(in the rows, 128 means zero)
Each run below is a few steps of one of 6 hidden systems, one row a step.
path 1, M:
[[129 112 123 173  94 156  77  98 130 142 173 136  85 106 156 125  96 107
  101  66 120 137]
 [ 82 164 124 165 182 144  98 118  79 133 178 114 162  90 105 104 137  97
  107 133 134 154]
 [146 113 114 158 115 111 120 163  79  90 104  63 135 109 143  79 178 123
   96 114 143 119]
 [134 119 101 185  89  94 145 110 120 150  78 152 117  67 117 151 127 144
   77 103 123 124]
 [125 124 123 112  95 112 129 160 107 166 172 149 143 120  48 129 130  82
   81 132  89 139]
 [147 131 121 136  69 145  62 112 115 137 163  93 154 140 176 111 123  74
   98 100 120 123]
 [ 93 131 161 169 157 108  87  97 108 150 145 126 174  80 159 122 117 138
   77 111 166 168]
 [140  75 130 149 151 120 112 184  91 108 136 105 100  88  87  85 152 135
  105  98 132 164]
 [138 139  57 189 102 146 120 103 132 108 110 122  90  91 118 118 135  99
   92  94 107 103]
 [ 96 183 102 150 113 101 144 133  91 169 133 126 184 121  93 118 140 101
   71 164 115 141]
 [163  95 173 127  51 106 117 160 102 144 125  93 158 129 147 111 151  92
   93 108 132 142]]
path 2, R (11 x 22):
[[126 153 119 157  99  54 176 132  83 137  79 121 115 130 133 158 108 106
   81 129 107 112]
 [161 135 115  87  66 161 118 159  86 200 139 126 142 107 111 118 123 169
  119 127  92 100]
 [133 115 164 105  96 136  81  78 145 127 178 134 194 119 134 151 171  87
  127 122 148  97]
 [106 108 163 130 184  88  72 125 109 124 163 123 127 130 167 135  72 121
  102 100 143 168]
 [159  94 131 152 174 168 132 154 139 111  77  91 108  52 103  95 119 133
  135 104 132 155]
 [108 135  64 185 109 123 139 113 169 103 125 148 114 121  90  98 176 140
   77 127 139 125]
 [117 156  88 162  80 112 137 149 100 162 109 140 151 175 148 137 109  81
  130 162 105 180]
 [150 163 203  99  73 136 170 134 119 170 126  84 134 130 140 120 109 115
   93 122 119 100]
 [112 112 177 129  97 160  98 111 100 162 198 151 130 106 144 128 163 186
  149 103 154 119]
 [112  97 150 150 175  99 102 113  85  83 159 138 130  98 113 167 142  54
  156 110 133 131]
 [136 140  74 140 178 114  99 137  96 104 106  79  98  97 140  99  88 138
   80 101 112 110]]
path 3, U, 11 rows:
[[112 168 144 150  97 143 157 126 101 193 112 131 105 108 158 115  92 208
  106 118 130 134]
 [134 104 167 109 115 154 157 162 129 129 155 143 146 120  54 122 187  90
  168 148 124 148]
 [109 131 130 132 127  93  90  82 104  83 178 131 101 166 186 163 127 100
  132  99 134  78]
 [136 161 123 118 180 138 138 132  83 163  76 101 156  60 121 134  83 153
  131 142 112 126]
 [159  76 129  90 116 115 123 162 175  93 130 116 136 140  89  94 192 160
  100 125 148 113]
 [120 108  70 167  98 104  84 107 117 139 118 182 120 150 169 176 100 118
  149 121 117 155]
 [126 172 150  99 173 147 155 137 165 153 127 105 138 131  93 109  62  94
   89 144 105 154]
 [138 119 143 131  80 183 108 138 133 124 158  97 121 147 167  72 179 181
  144 110 159 119]
 [ 96 121 146 194 134  96 148  90 116 121 109 169 149 102 123 179 149  81
  152 137 148 167]
 [122 150 138 103 161 102 161 168  92 109 150  97  62 154  98 114  92 118
   95 113  97 102]
 [172 127 101 117  75 191 110 109 120 147 104 116 150  84 138 134 159 149
  163 122 116  69]]
path 4, X (11 x 22):
[[136 183 143 105 117 206 159 149 107 174 138  90 142 104  99  86 132 149
  135 147 109 114]
 [105 121 149 139 101 109 112  79 144  95 161 141 163 147 156 138 209 142
  131 132 180  97]
 [128  95 129 130 169  65 124 149  77 118  97 151 104 130 143 184  78 114
  164 123 112 157]
 [173 137 117  81 131 181 136 147 143 142 120  88 102  88  85  98 105 148
  108 110  93  79]
 [101 146  66 148 103 140  90  89 161 129 147 153 177 150 147 112 179 164
  113 153 155 121]
 [126 108 156 124 168  74 135 147 130 103  97 125 160 160 144 157 101  64
  145 154 134 182]
 [162 114 167 107 106 162 154 162 147 151 113 102  56 124 131  98  85 174
  114  87 115 124]
 [ 96 146  95 167 115 185 126  95 144 146 163 176 139 105  86 122 181 147
  157 145 135 132]
 [ 99 152 144 122 168  67 135 118 102  73 158 115 142 181 137 151 133  60
  127 149 134 116]
 [165 133 140 126 105 132 150 151  90 148  63  84  96 113 180 128  85 175
  136 109 119 109]
 [132 112 126 113 119 148 131 115 158 162 135 168 166  68  58 131 174 173
  117 138 136 115]]
path 5, N (11 x 22):
[[150  59 122 157 134  99 107 138 151  89  88 128 161  89 104 122 179 105
  115 120 157 159]
 [123 128  70 173 109  99 120 135 122 142 123 154  70 135 127 133  75 122
   77  99  97 151]
 [134 182 121 132 126 199 139 132 117 177 113  98 171  88 105 100 109 101
  131 151 105 145]
 [115 129 159 138  66 113 121 128 132 121 177 110 164 159 134  95 198 108
   82 127 158 124]
 [107 115 162 184 112  96 119 120  56 145 125 147 109 117 184 171 105 117
  155 103 137 164]
 [145 126 164 115 166 153 129 126 103 125 146  95 106  47  80 121 113 110
  104  86 111  91]
 [133 124  51 122 109 137  58 123 102 131 152 125 161 122 140 105 171 175
  116 130 132  93]
 [127 128 111 155 145  61 125 106 125 118  69 131 187 111 146 166 117  77
  100 150 135 147]
 [149 115 153 110 107 108 136 180 125 179 123 113 108 121 112 100  73 149
   57 103 110 162]
 [140 111 121 154  91 209  85 109 157 165 147 150 155  93 127 115 143 116
  159 117 132 163]
 [ 76 156 128 176 159  98 115 107 119  88 183 123 136 149 123 116 148  62
   87 127 142 147]]
path 6, X:
[[134 148 137 126  84  60 164 109 154 157  86 136 145 138 139 153 105 141
   53 133 129 112]
 [149 105 149  85  82 147 123 184  94 194 140 150 158 142 107 132 129 148
  158 153 107 168]
 [142 106 177 103 113 170  88  82 170 112 186 133 124 129 137 147 130  81
  149  91 132  97]
 [ 88 148 111 158 197 132  81 113  82 125 154 127 111 122 175 123  82 160
  139 118 139 150]
 [146 119 117 145 178 140 149 148 129  76  79  74 129  78  95  88 165 114
  127 127 138 118]
 [124 121  80 159  86  72 151 129 162 118 100 153  98 152 124 127 146 166
   64 120 133 115]
 [135 143 111 121  94 126 158 162 112 176 105 155 162 144  91 151 109  77
  146 170  90 171]
 [139 145 208  78  85 152 128 115 150 152 184 101 135 160 152 123 118 110
  110 112 132  97]
 [104 111 148 159 133 158  80 107  84 145 155 149 132 108 182 141 136 170
  188 113 157 154]
 [129 102 141 127 215 113 124 121 118  68 136 114 109  77  81 136 136  92
  131 106 132 109]
 [136 146  36 149 119 113 121 145 115 105 103 104  81 144 143  97 124 169
   89 116 112  96]]
path 7, M, 11 rows:
[[103 125 124 158 184  91 160 169 127  77 114 109  77 164 123  90 123 138
  109 128 145 169]
 [148 158 114 165 101 179 193 137 125 139  71 108  71 102 118 117 113 134
  152 117 104 117]
 [ 97 175 147 130  86 124 183 101 122 139 163 158 147 142  91 151 183 112
  135 158 127  86]
 [138 115 155  95  88  79 112 153  58 140 142 127 145 177 174 169 119 103
  156 137 116 120]
 [151 107 185  90 153 128  99  87 137 142 129 119 136  76 152 163  79 135
  121  90 135  97]
 [122 101  96  95 172 153  74 140 131 131 174 148 138 110  94 107 150 199
  144 131 138 123]
 [147 105  46 146 167 128  95 132 163  68  78 115 138 143 132 119 135  93
  147 143 126 144]
 [119 176 109 134 139 109 174 130 180 144  77 113 129 147 125 100  88 158
   62 152 132 143]
 [140 124 163 133  62 174 177 164 149 171 119 144 127 145 100 108 154 134
  153 146 127 180]
 [103 129 176 157  95 118 141  93 138  99 180 152  84 176 153 159 139  70
  146 102 138 118]
 [ 99 169 159 123 168 128 125 127  38 152 160 111 113 127 162 140  80 135
  155 126 118 123]]
path 8, N (11 x 22):
[[138  92 105 141 162 137  65 102 175 128 109 149 159 111 145 149  80  90
  131 121 132 183]
 [111 141 112 152 179 132 116 149 164 116 136  97 110 139 118  67  95 126
   63 119 135 179]
 [136 131  98 191  89 180 139 150 133 130  88 104 121 125 148  78 161 140
  146 134 141 177]
 [ 99 159 146 193  88 115 192 108 122 123 134 143 104 120  90 134 167  80
  104 124 129 125]
 [124 161 146 120  82 137 144 156  28 165 166 118 113 137 128 137 126 116
  148 129  94 103]
 [143 137 178  98 103 137 108  81 105 130 146 102 175  91 153 159 153 105
  135 113 135  58]
 [109  98 141 104 162  60  75 123  87 129 162 146 155 115 142 150 130 174
   97 117 150 116]
 [173  69  94 115 171 118  76 145 132 111  72 118 134  83 135 143  83 120
  134 106 117 148]
 [130 133  68 134 147 136 106 116 205 137 114 132 130 110 103  96 100 154
   51 119 124 139]
 [116 139  81 162 112 142 129 164 136 152 103 131 169 157 120  94 137 117
  127 170 127 210]
 [128 141 176 175  73 135 173 128 151 124 126 107 104 152 135 112 128  58
   98 108 131 155]]
path 9, P, 11 rows:
[[151  80 165 102 121 155 150 134 202 104 122 156 110 164 114 139 149 128
  187 135 144 147]
 [ 92 163 118 134 178 154 140  94 167 111 151 156  76 171 148 143  78 136
  163 133 126 135]
 [140 167 120 115 172 183 170 147 117 113  81  85 125 122 123 106 118 135
  188 163 119 121]
 [135 140 127 127 107 118 180  96 174  90  84 130 120 151 144 143 174 163
  149 146 154  73]
 [110 133 123 113 138  95 168 132 112 147 102 187 114 162 123 192 101 150
  186 166 113 139]
 [154 141 151  41 138 166 146 136 163 132 147 124 132 164  97 145 109 107
  172 154  99  90]
 [123 143 107 100 140 171 104  99 176 133 125 136 137 155 176 118 121 210
  161 145 154 117]
 [121 112 155 126 209 119 155 125 164  97  78 137 143 120 124 146 118 134
  173 157 156 168]
 [149 126 111 108 146 123 180 141 184  88  92 127  52 162 109 130  95 136
  133 122 106 101]
 [125 165  71 146 115 189 163 111 151 147  94 161 119 134 113 141 127 143
  192 165 110 125]
 [101 178 152 100 146 118 177 123 148 113 128 120 171 193 128 130 157 117
  154 190 148 121]]
path 10, R:
[[116 157 118 147 146 173 156 120 162  92 146 130 103 164  98 126 131  42
  169 145 108 143]
 [ 94 207 129 139 145 130 168 122 108 119 128  86 112 178 176  95 117 157
  120 150 140 109]
 [133 122 157 123 103 116 174 149  75 144  91 136 140 120 135 149 170 185
  186 156 142 119]
 [144  98 126  89 103  81 130 123 112 111 156 165  96 136  93 180 143 121
  133 108 103  59]
 [138 141  80  83 162 161  63 109 116 140 154 132 144 125 142 151  74 121
  158 132  94 100]
 [138 128 143  88 194 123 109 114 173 101 105  89 196 120 136 110 131 135
  113 155 160 125]
 [135  68 122 142 137  95 123 151 179 107  93 151  96 151 147 114 124 191
  119 117 162 175]
 [142 114 110 148 120 154 176 134 179 133  94 169  83 123  73 151 101  91
  156 129  96 163]
 [105 199 109 115 118 172 160 129 154 129 174 112 110 191 106  91 127 115
  118 155 107 109]
 [108 166 161 136 110 143 148 116  95 132 122 109 156 171 196 132 152 147
  185 163 159 127]
 [124 109 194 105 136  67 173 137  82 119 127 143 100 122 117 172 136 154
  142 119 137  93]]
path 11, U (11 x 22):
[[109 119 136  92 161  90  63 127  84 122 174 126 190 155 163 137 142 143
  137 149 152 126]
 [164  72 143 129 176 105  98 142 134 108  71 103 128  91 163 140  78 115
  130 102 137 166]
 [131 100  89 150 143 144 115 133 185 129 127 147  84  92  86  94 121 178
   76  93 129 142]
 [115 149  45 166 100 162 110 137 136 125 133 141 140 158 110 103 150  91
  143 156 108 161]
 [116 187 158 147  96 116 164 101 150 128 119  91 139 175 174 120 107  78
   84 135 134 126]
 [124 143 200 133  78 145 172 149  80 184 135 123 109 115 140 119 131 182
  135 119 136 139]
 [128  88 182 117 126 131 137 125 103 111 176 159 126 100  71 163 178  82
  173 117 128 111]
 [114 142 102 116 179  93  82 100  73  92 165 118 118 123 152 158 113 114
  125 110 116  68]
 [169 129  89 100 160 126 113 143 118 137  55  82 174  74 127 115 110 159
  109 142 122 113]
 [149  72 102 116  94  87 113 152 188 123 105 151 146 148 114 115 159 167
   78 128 146 147]
 [121 116  95 151 102 131 100 135 142 161 138 173 112 168 142 149  69  97
  136 124 102 192]]
path 12, P, 11 rows:
[[169 112 145 128 142 142 140 137 138  70 100  71  96 116 129 121 116  48
  135  99 114 105]
 [109 173  75 169  98 138 149  92 121 151 112 141 103 102 135 129 133 190
   97 119 125  82]
 [118 120 128 124 126 100 146 166  77 132 119 141 186 134  89 146 179  99
  166 179 127 159]
 [147 123 162  82  82  93 112 111 154 125 157 120 119 187 169 150 100 104
   93 106 121  87]
 [124 128 140 125 138 180  99 127 106 196 142 152 134  76 130 126  92 193
  151 119 124 153]
 [128  96 142 114 186 131 111 140 159  59 157 103 146 129  90  96 182 101
  128 131 158 128]
 [134 125  69 174 125  98 107 113 137 105  80 123  81 147 192 138  80 138
  106 103 125 132]
 [135 161 133 140 131 147 185 138 122 168  89 131 149  64  57 132 124 104
  118 147 104 141]
 [125 126 118 113  63 114 142 159 139 112 163 126 122 205 121  96 189 145
  113 144 133 111]
 [115 129 160 154 104 137  97  92 104 162 136 154 147 134 192 174  90  96
  172 125 134 164]
 [120 151 197  81 186 134 149 137 109 133 170  91 123 103  93 107 112 138
  104 119 130 102]]

Name the system that made each run.
path 13, 2 rows:
[[138 113  87 155 129 205  76 102 174 128 142 128 157  85 117  97 154 113
  135 118 137 144]
 [ 89 150 132 177 152  77 130 114 150 106 127 121 159 153 140 114 130  83
   68 142 156 179]]
	R
path 14 (2 x 22):
[[121 120 178 154 116 121 134 132 102 145  96 117 138 141 208 128 117 174
  158 128 169 176]
 [128 100 208 119 164 118 172 117 134 102 143 141  81  92  84 158 130 104
  144  96 132 106]]
	P
path 15, 2 rows:
[[126 156 147  71 154 112 148 166  85 125 153 108 166 156  80 133 141  77
  145 172 103 115]
 [153 119 131 103 105 131  92 105 130 105 124  91 110 149 211 123 125 177
  133  99 149  69]]
	R
path 16, 2 rows:
[[127 102  90 158 105 138 126  85 154 108 116 187 135 113 112 171 189 133
  183 138 141 112]
 [110 154 102  98 164  70 128 141 115 119 150 138 124 183 106 156  76  79
   99 151  93 131]]
	R
path 17, 2 rows:
[[155  83 102 103 155  86 112 175  91 117 102 127  68 130 131 140  79 165
  129 101 102 124]
 [159 143  63 122 120 198 121 115 176 145 101 124 142  83  80 109 129 124
  119 135 100 104]]
	X
path 18, 2 rows:
[[ 99 160  96 137 167 102 181 160 124 115 115 124 115 142  83  90 153 180
   97 164 133 131]
 [168  95 110 143  65 129 141 144 136 107  78 132 124 164 150 155 144  78
  183 137 117 138]]
	P
path 19 (2 x 22):
[[126 105  79 110 187  70  88 102 111  77 121 144 133 122 133 172 126 132
  140 129 130  81]
 [163 109  59  84 179 110  98 152 149 126  67 123 148 121 116 132  79 154
  119 149 105 135]]
	R
path 20, 2 rows:
[[ 97 175 118 176 135 119 151 105  95 156 120 145 156  94  99 154 113  61
  114 148 110 154]
 [141 147 165  91 107 118 145 168 100 117 163  63 113 161 123  85 140 119
   82 117 118  89]]
	U
path 21 (2 x 22):
[[134  80 155 144  93 141 117 172 128 155 145 150 161 126  96 113 159 105
  141 133 136 210]
 [114 127 138 181 112 139 106  98 133 106 173 129  75 140 151 133 104  53
  113  79 121 140]]
	N
path 22:
[[148 138 146 161 107 155 174 155 106 175  65 104 130  62 109 106 118 144
  114 122 119 157]
 [120 114 144 146  63 121 150 116 144 120 176 156 114 130  78 127 200 109
  101 110 132 100]]
	M
path 23:
[[136 141  77  81 129 137  80 113 146  88 154 103 149 179 163 108 156 150
  134 145 135  71]
 [128 117 139 119 158  89 123 106 149 137  69 151 171 134 177 175  91 151
  150 156 154 154]]
	R
path 24, 2 rows:
[[118 127  54 155 135 113 150 125 144 123  71 180  87 151 136 156 103 178
  161 148 118 144]
 [134 169 140  74 155 142 187 144 169 138 111 122 150 146  63 130 116 103
  133 175 103 115]]
	X
path 25:
[[144  79 177 100  99 122  83 115 129 112 186 121 147 110 128 125 180 130
  111  90 153  89]
 [126  93  73 161 154 113  56 119  85 117 130 153 110 110 159 159  91 116
  145  99 116 150]]
	X
path 26, 2 rows:
[[130 117 165  94  96 158 150 126 144 151 157 159  87 149 130 137 143 209
  172 120 138 100]
 [104 123 131 118 183 144 122 104 122 109 146 169 153 130 108 175 142 102
  216 163 133 135]]
	U
path 27, 2 rows:
[[107 147 152 157 113 100 171 168  62 108 140 109 106 179 136 127 143  73
  152 144 121 154]
 [144 159 172 120  64 151 141  96  90 145 145 103 112 122 168 155 121 105
  139 100 112  62]]
	P
